[139 115 155 149 140 123] gives 140
[106 106 111 132] gives 111
[122 127 142 137 114 155] gives 114
[135 103 125 129 133 134] gives 133
[153 109 151 119 103 148 114] gives 148
[151 129 125 146 114 140] gives 114
[131 106  98 110] gives 98
[ 98 124 125 128 103 121] gives 103
[122 145 155 122] gives 155
---
Input: [148, 129, 149, 123, 125, 144, 126]
Output: 126
Input: [107, 127, 117, 130]
Output: 130
Input: [157, 114, 104, 125, 105]
Output: 105
Input: [130, 113, 153, 109, 138]
Output: 138
Input: [134, 130, 147, 150]
Output: 150
Input: [128, 134, 130, 100, 101, 105, 99]
Output: 99
Input: [154, 155, 116, 142]
Output: 142
Input: [107, 110, 112, 147, 100, 110, 145]
Output: 145
---
[124 135 134 150 128] | 124, 128

[[145 146 112 150 147]
 [137 138 111 141 138]] | 145, 138

[136 101 139 138 147 103] | 136, 103

[[149 153 154 112 141 124]
 [104 120 103 127 104 114]
 [146 131 154 130 150 142]] | 149, 142

[[117 150 120 153]
 [150 119 146 116]
 [104 139 110 141]] | 117, 141

[108 129 127 154 103 143  98] | 108, 98

[[117 148 109 114]
 [125 107 124 123]] | 117, 123

[[131 134 130 152 135 118]
 [109 120 131 117 131 137]] | 131, 137
---
[137 127 118 152] -> 137
[148 135 121 102] -> 148
[103 149 109 142] -> 103
[103 111 105 129] -> 103
[104 153 119 109] -> 104
[124 140 146 101] -> 124
---
Input:
127,126,130,127,128,130
129,129,126,128,127,128
125,103,131,121,126,145
Output: 145, 103

Input: 126,104,102,147,98,102
Output: 147, 98

Input: 147,125,131,107
Output: 147, 107

Input: 131,139,137,148,123,101,118
Output: 148, 101

Input:
129,126,142,108,149
128,129,100,147,109
Output: 149, 100

Input: 151,148,149,98,147
Output: 151, 98

Input: 116,136,153,128,135
Output: 153, 116
---
[[124 124 123 147 113 127 131]
 [147 145 131 130 128 141 142]
 [149 126 129 117 140 117 116]] yields 141

[[148 143 110 148 155 140 148]
 [149 156 120 147 156 134 141]] yields 134

[[129 110 114 137 141 114 151]
 [136 123 134 151 109 151 149]] yields 151

[[127 152 135 124 136 119 121]
 [143 118 135 133 133 121 109]
 [138 122 144 139 125 126 117]] yields 121

[[136 133 137 122 103 119]
 [127 125 130 131 120 129]] yields 120

[[118 121 130 139 120 106]
 [133 134 117 130 129 127]] yields 129

[[118 152 145 132]
 [118 151 144 132]] yields 144

[[130 103 129 128 130]
 [131 119 109 133 137]] yields 133
---
[[103 119 106 104 112 104 150]
 [113 127 116 115 121 113 115]
 [114 127 113 114 122 113 116]] ⇒ 119

[[131 120 124 122 132 104 124]
 [128 117 133 133 125 131 121]
 [148 158 120 127 147 124 141]] ⇒ 120

[[124 125 121 127]
 [124 125 126 122]
 [106 126 132 131]] ⇒ 125

[[145 124 123 147 147 137]
 [135 102 113 153 109 139]
 [138 126 148 129 115 120]] ⇒ 124

[[123 115 121 133 135]
 [146 123 132 136 127]
 [ 99 131 135 118 132]] ⇒ 115

[[119 145 138 151 149 103 129]
 [139 137 100 141 128 140 155]
 [109 139 128 137 152 112 147]] ⇒ 145

[[155 129 131 126 130 128 126]
 [147 131 130 126 132 126 126]
 [148 131 130 126 131 126 126]] ⇒ 129
---
[[117 126 123 126 131]
 [151 116 118 143 112]] gives 118

[100 122 102 117 102] gives 102

[[150 109 149 108 105]
 [108 106 149 105 151]] gives 149

[[106 150 147 148 108]
 [151 110 110 108 149]
 [145 143 108 120 108]] gives 108

[125 127 121 100 139] gives 121

[153 115 127 141 140] gives 127
---
[[153 153 154 152 156]
 [150 148 147 149 147]
 [133 133 134 132 136]] >> 156, 154

[132 119 102 128 135 130] >> 135, 132

[150 116 128 137 139 140] >> 150, 140

[103 101  99 102 108  98] >> 108, 103

[[104 128 125 128 124 149]
 [111 130 130 132 130 107]] >> 149, 132

[106 134 133 137 133] >> 137, 134

[[130 142 134 131 135 128 145]
 [121 135 149 116 129 137 137]
 [119 136 150 116 128 139 138]] >> 150, 149

[154 146 144 140] >> 154, 146

[[157 149 120 113 129 115 114]
 [100 119 133 145 137 143 145]
 [114 107 140 136 119 137 135]] >> 157, 149
